Each path is a new rotation, seen through one point. The rows after it are directions, each followed by how far the rotation turns it, in degrees a step (0 if it stays put).
Each turn is a multiple of 5 degrees from 10 to 175, or 0.
Each row of a path follows its step; steps can be skipped.
Path 1:
step 0: [ -9 -32 -29  -1  43 -20  -5  -8 -31  24  12  -2 -18  37  31  -2 -14  -5
 -30 -63 -32 -25 -34  -3  -7  -5 -33  13 -17  21  -5  38  11  28 -34 -13
  -7   1 -16  -3   7 -27 -20 -29 -53   5  13  -7  16   3  24 -36  21]
step 1: [ 30 -33   4  29  25   9 -18  57  19  20   8 -41  31 -23  41  39   0  -1
   6 -10 -46 -32   9   1   6  22  34 -14 -15   1  33  34 -31  21   8 -23
   2  21  18  -6  -8 -11 -47   7 -25  -9  -7 -13  26  29   7 -27   6]
step 2: [ -1   1   5  -6  42  29 -40 -20  18   3  11 -62  34   5  29   1   3 -13
  -6  12 -10  13  28  -1 -33 -28 -30 -12 -11 -51  -3 -41   0  19  12 -40
 -12 -13  -6 -17  -3 -11 -19  28 -43  28  21  25  25  10  13 -23  34]
step 3: [ 41  -8  16   7   3 -44 -10   6  35  10  -6  29  38  -8   7  19 -19 -34
  42 -12 -20 -29  38 -24   2  33 -32 -16  -2 -38 -11 -23  22  21  -4  15
   6 -30 -30  35 -41 -25   9  19 -30  24  31  22  -7  28   4  -2  12]
step 5: [ 15  28  13  36  12 -37   1  -6  -1  35  -2  -5  21 -13  14  22 -37 -18
 -13 -18 -33  24 -34  -1  25  -6   8  -3 -22 -45  -7 -47 -37   8   1  44
 -36 -25  20  16   5  36 -26 -32   8  10  -8  31 -14 -33 -32  11   2]
step 6: [  6 -39  12  13 -20 -32 -68 -22 -48 -24  11   8   1  22 -10  32  -5 -13
 -17   7 -16  21   0  38   5  -2 -43  -7  27  -1 -39  17  -9  42 -18  35
 -24 -29  21  10  15   5 -19 -38 -14 -11 -26  31  11  -3  -6 -22 -11]
step 7: [-30 -41 -18  32 -28   7 -37   4 -20 -16   1  44  23  21  25   2  16  -2
  22 -33 -34 -31 -23 -15 -15 -21   0  16  -2 -23  28  22 -54  27  45  16
 -27   0 -37  13  17  15 -33  -4  -5 -20 -18  18  -9  24 -19  14  -9]
step 8: [-10 -14  20  49   3 -11 -11  14 -21 -43  18 -29   4  19  57  18 -33  38
 -27   7  -9  13 -17   3  -4 -37 -43  10 -30 -32   9  19   3  -4  18 -14
 -45  24 -29  19  -8  -4  34   4   5  10 -22 -21  33  37 -14 -15   6]
step 10: [  7 -22  22   5  17  26 -34 -15  -1  23 -51 -29  -1   0  -4   6 -21  25
 -12  50 -12 -32  16   6  29  36 -19   5  -8 -42  61  37  31   6  20  30
  -8 -19 -10  19  -4  26 -15  31 -26 -15  15 -14  33   7  15 -11  26]
step 15: [ 17 -27  -4  -7 -14 -18 -22  44  47 -67   8  43  15  53  -7  37 -20 -20
  11  10  -1 -22  15   5  17  -2 -44  -9  16 -21 -22 -33 -16  28  20   4
 -21   6  -2   4 -37  27  -2 -13  -2  -8  -6 -22 -27  14  25 -31   8]
step 16: [  5  -7 -35  17  13  34 -11  32 -12   1 -44  -1 -27  10  -4  17 -29  42
  40 -15  26 -17  12 -10  -7 -36 -25  16   7 -22   1 -22 -21  23  64  44
 -17 -36  -2  26  20  16  27 -22   1   4   8 -27  -1  16 -10 -15  40]
Directions:
[  3  -1   3   8  20   5   1   5  -5   8   0   3   5   0   3  -9  -3  -3
   3   5 -12   3 -11  -6   1   0  -1  -4   2   3  -7   3   2 -12 -10   6
  10   8   4   1   6  13   2  -3   9   7  -5  -6   5   0   5  -9  -3]	85
[ -4   7  -2  -2  -5  -5   5  -6   0 -10   6   7   8  -4  -1  -8 -12   2
  -4  -8  -8   0   0  -3  -2   5  -9  -5  -1   3  -8  -6  16   0  -6  -9
  -8  -8  11  -2  -2  -1  -4   4   6  -1 -13   0   2  -1  -1  -8  14]	120
[-11   4   2  -4  12  13  -9   1 -10   9   4   3  -1   3  -2 -14   3   6
  -4  -6  10  -3   5  -6  -1  -4   8   3   2  -5 -11  -9  -3   9   2  -2
   5  -6 -11  -5   2  -8  -6  -6   0  -1  -8   1 -10   0  -4  -5   3]	155
[  4   6   0   2   4  11  -7   3  -5   4  12  10  11  -1 -13   3   4   3
  -5  -8  -2  -7  -1  -7  -6  -4  -1  -1   5   8   8  11   4 -11  -2   9
  -6 -12   0   9  -5  -6   1   0  -6  -8   7  -6   7  -1   2   7  -1]	110
[ -6  -8  -3   6   1  -3  -5 -14   2   0   6   5   7   3  -3   1   7   4
  13   3  -2   5   3  -5   3   3 -10   2  19   4   2  -4  -7  -1  12   2
  -1   0  -3  -2   2  -4   7  17   3   8  -3   1  -8   2  11  -4   3]	85
[  0 -16   2   0   1   4   6  -5  -3  -9  12  -5   7  -1  11  -6  11  -3
   7  -2  -5   1   6   0  -9  -5   7   2  -7  -1  -7   6  -8  -7  -3  -8
  -8   0   5  -1   2  -5  -3  -4  -5  -5 -10   7   5  12   5   5  -8]	60
Path 2:
step 0: [ 38  45 -37  -4  -1  -2 -24 -27   7  -1  -7  -9 -10  22 -15 -29 -41 -37
  11  -4 -12 -39  38   8 -11  -1   1 -31 -24  23  24  31   7  30  26  24
  -4 -23   7   4 -27  -2  14 -18   5 -21 -12 -29 -31   0  16  24   7]
step 1: [ 28  -6 -24 -24 -34  14 -37  15 -12 -44   1  -7  28 -32 -24 -13   2 -35
  -6  -9  25  -4 -10  -6 -13  14 -32  14  16 -34  18   2  -4  13  18   8
  50 -13   0   8  11  15  16   9   7  11  13  10  38  43 -37   7  36]
step 3: [-19 -26 -11  32  25 -23  30  -1  27 -14  -4 -32  24  22  18  -2  27  -1
  14  26  15 -15  26  -1  28  -7   6  34 -42  -9   5 -15  -1  32  -7   3
 -35 -19  -4  21 -11  12  16   9   8   5  26 -24  66 -26  15  26   8]
step 4: [ 19 -42 -36 -22 -20   5 -30 -31  31 -10   1  -6 -29   1  -3  31 -47   6
   3  29 -15  17  30  24 -11  -2  12 -23  10  -6  14 -17  19 -12  26  15
 -14  10   3   5  12  15   6 -64  -1  15  12 -10  21 -15  37  17 -32]
step 6: [  5  22   7 -40  -8  10  32 -10 -26  -9 -27  10  57  23  29   4 -35  -6
   4   0 -31   8  14 -19  51 -12   8  18  15 -16  -4 -27  -7  -6  33   5
  -4 -33  14  22  11 -17  -7   5  28 -14 -40  36 -12  28  -3  20  14]
step 10: [ -3  -3  18 -16  15  25 -10   6   6  18 -53 -18   3  -9   4  19  -3   7
  31  -5 -46 -34  25  -5  15  35  21  19  -8  16  33  13  -7  32  23   6
 -20 -32 -31  22  11  19   1 -11 -40 -10 -25 -15 -30  38  28   6  17]
step 11: [ -3   3 -33   7 -28   0  -2  -2  32 -34   0 -15  37  19   9   5  20 -52
  18  -2  24   6  15   2 -14 -10 -27  15 -26 -30  -5  19 -18  17  54  -5
 -24  14 -52 -10  -4  -1  32   1 -12 -30  21  28  -2  -3   2  28  17]
step 12: [ 20  -6  -5 -26   4  15 -40 -10  16 -22  33 -20  10  -6 -16 -15 -63  24
  17 -32  -9  -8 -15  10  27  -4  -6 -25  16  -8 -34 -26  17 -28  17  20
   0 -22 -16  -9 -21   9  19  -4 -47  22  20  34  38 -23 -21   4  -3]
step 14: [ 34 -13 -18   4  15  47 -30  11 -10 -25 -11   4   2 -13  27 -10 -26  -9
   5  50 -11  -5  41   6  19   3  -5  28   2 -14  35 -27   6  27   8 -19
  13 -20  18  15  35   3 -16  -9  27  -9 -35 -33  31  15   2  40  -1]
step 15: [-26  -9 -13 -28  -8  36  11  -6  23  12 -12   7   2 -12 -35 -19  26  -6
  -8  40 -19 -28 -47   3 -33  19 -16  -5  -7 -14  18   1  25 -10  40   2
  12   4 -43  31  12  -4  -9 -32  33 -29  47   9  20  -3  15  21   2]
step 17: [ 12   8 -39   8 -18  -9   6 -30  22  17 -45 -38 -16  31  22  13  -3  -3
  11  13  21  18  -9   9  52  30  32 -27  -2 -14 -35 -44 -11   2  -9  31
 -34   2  16  17  14 -22  30 -22  15  26   2  14  -9  -1  23  -6  14]
Directions:
[  4   5  -2  10   1   7  -3   1 -13  -5   0   0   5   5  -1  11   2  -1
   1   1  -8   2   6   0  -2   9  -6  -4 -10 -12  -7  -9  -7 -10   3  12
   6   0   4  -5   3  -5   7   3   9   9  -2   4  14   6   2   2 -10]	135
[ 11  -8   8  16   5  -8  -2  12  -2   0   3 -17   4  -9   5  -8   1   0
  -3   3   0  -3  -3  -1  -1  -6   2   8   5   0   1   6  -8   4  -5  -2
   2  -1  -8  -1  -2   6  -6   0  -2  11   0   3  12   8 -12   6  -1]	170
[ -4   3   7   6   0   8 -11  -6  -2  -8  -6   5   6  -1   0  12   8   4
   3  -6   5   2  -5   6   1  -5  -8   6  -6   2  -9  -3  -1   2  -7  -4
   6  -3   7   3   0  22  -8  -1   0   4   4  -3   2  -6  -1   7  16]	175
[ -4 -17   6   0  15  10   7   6   1  -5  10   9  -4  -1   6  -2   9  -4
   0   0  -2  -1   9   1  -2   5   4  -8   0   1  10  -4  12   0 -12  -3
   0   7  -2   2   2   1  -8   1   5   0  -1  -5  14  -2  10  -2   1]	65
[ -5  -2   8  -4   3   1   7  -4   2  -4  -1 -13  -1   5   1  -1  13   2
  -5  -7  -9   9  -3  -6  11  -6   1  -2  -5  -6 -12   0   7   1  11 -15
   4   1  -5  -8  -1  -5   3   8  -7 -10  11   9   8  -1   1   1   0]	80
[  5  -7   7  -6  11 -10  -3   5   7   5  -1   2   6   7   7   7  -3 -11
   9   5  -2   3  -7   9   0   0   1   0   3  -3   2  -7  -8  -7   0   0
  -7  -4   0 -19   0   7   4   1  -3   1  14   2  -8   4  12  -2   1]	55
Path 3:
step 0: [ 23  23  13  16  -8   4  -1 -31  -6 -17 -13 -14   5 -10 -39  -3   8 -21
  -6   8 -35  31 -15  13 -33  -7 -52 -23   2   1  13  28   4  11  -6   4
 -28   0 -11 -22  46  10 -20  23 -21  22 -21  20  -5   8  22 -37   7]
step 3: [  3 -12  18  21  28  18  12  20  20 -13 -16 -23  -5  38 -18  40  33 -14
  -4  -9  27   4  19   1  27  18 -26  17  15  14  48  -2 -20   6 -13  14
  12  20  -3 -14  -4  34   5   2  31  -1  33  31  11   3   5  27  -7]
step 4: [ 52  30  18 -15   7 -28  25   3  -2 -14  10  14  23  19 -17 -19   8 -10
  15  10  11  -5 -18   9 -43  -3   9  -8  24 -29  15  21 -37   9  28  -5
   1   7 -14  11  -3  -3 -29  27 -11  -5  -3  44 -30 -13   2  13  25]
step 5: [-11   3 -11  21  18   2  -1  -2  18   5  -2  -3 -32  41 -38  27  -4 -11
   3   5   3  35 -18   9  21  44 -43  31 -14  26  23  13 -29 -13  20  19
   4  20  -4 -21 -12 -10 -14  29  37 -22   3   5   2   1  22  18  -6]
step 6: [ 32   9   9  11  -5 -24  26  25  27 -20   6  31  22  15   6 -22 -19 -25
  10  12   9 -18 -23  30  -6  28   0 -38  27 -11  22  14   0  19  26  -6
  -5  -6  15  17   2   3  -2  10  31  -4 -31   4 -27 -31  11 -14  48]
step 8: [ 29 -32  41  49   3 -13 -17  -1   6 -15 -17  12  33 -15  -5 -21  21  -8
  23  -2  22 -34 -20  24  -2  20   5 -42  13   2   1   1  -7   0  25   2
  19  12  12  13   6   7  18  18  44   8 -28   1  -8   1 -14  21  27]
step 9: [ 26 -14 -10  19  18 -35  -4 -12   2   4   5 -26   2   1  28  21 -17  24
  34   9 -27  -6 -12  23  -8  -7 -54  16  40  14  10   6 -10   7   0  21
   6  37 -11  -1 -24 -36 -23  -5   1 -38  26   1 -15  11 -11   3 -25]
step 12: [ 10 -31  23   2 -12  29  -7 -11  24 -21  14  13   4 -26  -3 -32  23 -13
 -46   4  19   8 -28  20  -3  10 -44   2  25 -48 -21   2 -22 -10   5  21
 -27  25  -6   0  18  -5  24  24  15   1  -2 -30  24 -10  -9  -8  -3]
step 13: [-11  -9  48  23  25  31  29 -23  25 -12  -9   1  26 -20  19  12 -15 -39
  15  25 -12   5  10  -5 -14 -21 -22  -5  11  21  23  -4  -9  25   3 -14
  -5  38  23  13 -38  -1 -15 -29  -3   1 -19  16   0  19   6  -3 -28]
step 15: [ -2   0  33   7  20  -1  35 -10  30  10  24  28  19  -6 -31  -6   0 -15
  16  25 -19  -6 -29 -17   3   7 -27   9  14  45  28  -1  -5   2 -30 -40
  -2  30  -7 -27 -19   5 -31 -15   1  31 -18   6  13  27  -3  10 -21]
step 16: [ 35   7  17  -9 -10  -7   2  23   9 -16 -16  -5 -23  24 -11  10  27 -37
  -8  19 -10  10  10  16  17 -32 -51   6  14  -3 -25   9 -13  10   4  11
 -10   9 -33   9  49 -11 -26 -18  13  36  -9   1 -17 -32 -10 -20  18]
Directions:
[  3   4  -1   0   8  -7  -9   6 -11   6  -3  -4   0  -4   1   0   2   1
   4  15 -12  14   5  -5   5  -3  -7   7  -1  -2   5  -3   3  16   5   6
  -5   0  -7   5  -2  -8   4   7 -14  -3  -7   4  -7  -3   0  -7  -4]	160
[ -2  -4  -7  10  10  10   5  -2   5  12  11   4   4  12   1   3  -6   0
   9  -5 -19   0   8  -6  -6   0   1   3  -4  12   4   6  -9   2  -4  -4
  -5   4   0   3  -1   4   7  -2   0  -7   9  -3   3   5  -5  -2  -6]	175
[  6   5 -16  -3  -8  -6  13  12   5  -9   6  -3  11   5   3  -7   0  12
  -2   3   5  -2  -1   3   4 -15  -6   5   8  -3   3  -3   2   1   7  -3
   3   0  -1  10  -2   3   3   3  -4  -8  11  -6   4   6  -7  -5   4]	140
[ 11  -4  -4  -4  -3   1  -7  -8   0  -1  10   1   3  -5 -14  -6   2  -1
  -5   4  -6   0  15   8   1   6  10  -2   6  -8  -3  14   1   7  13  -4
  -2   4   2  -2   9   5   1  -9  -4   0  -5  -5  -2   7  -2   4  12]	175
[ -8  12  -9  -3  11 -11   4  -5  -3  -4   1  -4   3  -2  14   6   5  -7
   0   0   5  -1  10  -2  -1  13  -8  -4   0  -2   2  -8  -6   8  -5  -3
  -9  -1  18   4  11  -1  -3  -6   1  -1   4  -6   3   2   2   0   7]	100
[ -9  -2  -4   1   3   3  -1  -3   1   4   4   7   7 -13  -1  -2  13  -4
  -3  -2  -6  -8  -1  14  -3  -2  -5  12  -8  -7  -4  -2   5   5  -4  -1
  11   0   5   0  -6  -1  -4  -2  12  -9  -1  -4 -17  -3  -7  -7  -7]	20
[ -1  -5   8  10  -5   4   1   2  -1 -10  -5  -3  -1   2  -7   6   3  -7
   5  -3   6   0  13  -1   7   0  -1   6  -1  12   8   0  12   0   4 -17
   4   0  11  13   3  -1   3  13   3   7  -5  -3  -4   7   3  -5  -3]	145
[  6  -4   1   1  -2  -7 -11  17  -3  -1   4   6   0 -15   8   1   6  -3
  13  -3   2  -7  11  -5  -1  -3   0  -1   3   3  10   2  -7  -7  -1  10
   6  -3   1  -9   1   5  -7  -3   1   5  -1   3   8  13  -8  -2  -7]	60
Path 4:
step 0: [  7 -42  34   5  22  -5  14  27 -35  -9  58  21  -6   1  -1  72 -35  14
 -37  36 -16 -12  -2 -23 -10  22   3  37  10   8  23  -4   3  17 -28 -34
 -22 -25   7 -24  -1  14 -34  -6  -3  33 -25  13  18 -11  -4  23  -1]
step 1: [ 15   6  24 -29   6  41   1  20  30 -21  18  17  -4 -22  62   6 -21  -9
  18  25  -6  17 -22 -19  23 -19  56  41   9  52   7 -32 -11  -8  15 -43
   6 -42  16   4  24  18 -16 -28 -19  -7 -12 -15   4   5  11  24 -29]
step 5: [ 15  -3   8 -25  -8  15  14  14 -39 -50 -14 -48 -21  -5  24  31 -16  23
  -3 -13  14 -17  19  27 -17  59  14 -10  31  43  29  17   0  23  13  -1
   2   0   6 -38  -3 -27  -5 -28  27  26  33  26 -32  27  23  32   0]
step 6: [  7 -23  -4  -9 -20 -32  51  21  16 -23  25  -3   5  10 -22  14  15 -15
  30  -4   8 -11   6  51  -3  -5  39  24   9  40 -11  24   5 -18   0 -30
 -35   4  41 -31  47 -21  -3 -45  26 -14 -10  27   1 -25  47  17  -5]
step 7: [  2  36   7 -26   9   5  33  -1   1 -16  11   5  -3   9  10  57  34   0
  22  16 -12  -1  38  12  -1   7 -27 -16   8  38  10   1 -40  31  65  27
 -19  30  21 -31  24 -15 -44 -47  -5   1   8   9   3   7 -16  36 -36]
step 8: [  1 -33  11  -2 -10  -1  33 -19 -39 -13  40  -5 -47  16 -11  48 -32  16
 -16   4 -34 -21  13 -16  13   5  27 -33 -31  48  -2  25 -20 -14   5   9
 -43 -35  19 -17  31 -33   3  -7  12 -11 -23  20  -6 -39  -9  23 -26]
step 9: [ 17   1  40  -3  38  13 -19 -13  33  -3  16  15 -24 -20  47  20  30  11
   7  47 -46  17  33  17  -5 -12  48 -12 -14  44 -52   4 -14 -27   3   0
  -4  17   3 -20  19   0 -35 -27  -2  -1  17  15   8 -36   7  34 -12]
step 10: [ 10 -36  28  -2  38   5 -32   1 -36   4   3 -11  20 -15 -13  21  11  29
 -34  54 -37 -44  14  -1  14  19  46  28 -22  21  40  12  -5  -9  41  25
 -45  -7  30 -20 -16  -7 -13 -25  10 -20  -2 -19  -6   4 -29  19 -10]
step 12: [-20   4   5  14  17  19  -7  72  19   1 -14   2  20 -10  -5  -2  27  51
 -13  21 -24 -15 -23  -2 -15  36  28  36  22  27 -27  22 -58   0  -9  13
   3 -13  36 -26  -8  19 -11 -19   1 -51  -9  21   1   8 -31  31 -21]
step 15: [  7  43 -23 -17  17  21 -16  48 -10  11  13  -1  14  16  -3  54   8  40
  21  26  -8  -7   8 -18  -3 -10  10 -17  11  60  33  37  -9  57  20 -25
   4  28  33   2 -18   8  -9 -18  13  26  17  29 -39 -21   8  17  18]
step 16: [ 33   6 -15 -19 -13  24  27  13   3 -18  50 -10 -30   0 -25  25 -51  25
  48  58  23 -42  16   8 -30 -10  31  -5   9  34   7   3  17  -2 -12 -22
 -59  -8   7  -6  20   6   0  26  16 -26 -12  26  -5   7  -8  15  -5]
Directions:
[  2 -15  -6   2  -7  -2   1   0 -15   5  -1  -8  -2  -3  -5  -2  -3  -3
  10   7  -1   1   8  -9  -9  -2  -7  -5   5   3  10 -13   2  -9   5  10
   7  -2  -2  -5  -4  13   4   2   3  -3   6   2  -2  -3   3   7 -12]	130
[  3  -6  -7  -6   5  -1   0   4  10  -7 -11   6   3   4  10   1   4  10
   6  -9   4 -12  -7 -12  -2  14   2   1   4  -4   5   7   2  -1   3  -7
   0  -3   1  10   0  18   5   2   3   0   8   2   5  -3   4  -8  -4]	35
[  7  -6   5   3   2   5   5   7   1   5 -16   2  -5   5 -10   8  -6   2
   2   6  -2  -6  -5   5   4   1  -2  -2 -15   8  -6  -3  -6   2  -5   0
   0  18   3   4   7   4   7   5  -2  -7  10 -10  -7   4   3   8   2]	10
[  3  -7  -4  -3   3  15   4  -8  -8   2   3   6 -10  -2   7  -1   2  -1
 -10 -12   5   7  -3  -7  -1  -6  -8   2  -4  -1   4  -5  -6  10  17  -3
  -4  -7  10   1   4  -1   4  -3  -3  -6  -1 -12  -5   9   3  -4  -2]	110
[ -1  -2   1  11  -1  -1  -3 -13   1 -13   6   8  -8  10   0  -3   4  -5
  15  -1  -8   0   0   4  -2  11  -4  -9  -9   0   5  -2   0   3   4  -3
 -15   9  -2 -13   1   3   2  -5  -8   0  -2   3  -4  -9  -3  -6   2]	35
[ -5   8  -1  -3   2   2   5  -2   4 -13  -3  -7  -8  -3   6  -9   0  -5
   0   3   9 -13 -10   2  -8  -5  11  -1   3   7   2  -4  -3  -7   6   8
   2  -1  -8  -3   7   3  -2   5 -11   2   4  -2  -2  12 -17   6   2]	170
[  4   1  -4   2  -1   7   8  -2   6   3   8  -2   1  -6  11  -4  -2  -1
  14   7   6   2   7  13   4  -6   2  -1   0  -5 -17  -4  -8 -15   5  -5
  -2   2   5   2   4   6   7  10   0  -2  -5  -1   9   1  10  -9  -1]	145
[ -4  -2   0  -1  -8  -1  15  10   8  -3   6  -1   4   4 -10  -3  -1   0
  -1 -10  -4  -1   3   2   2  -2  -6  -1   6  -6  -3   5  -7   8  10  -2
   8   0  -2 -17   3   4  13  -3   6   7  12   8  -1   5   0   4  13]	45
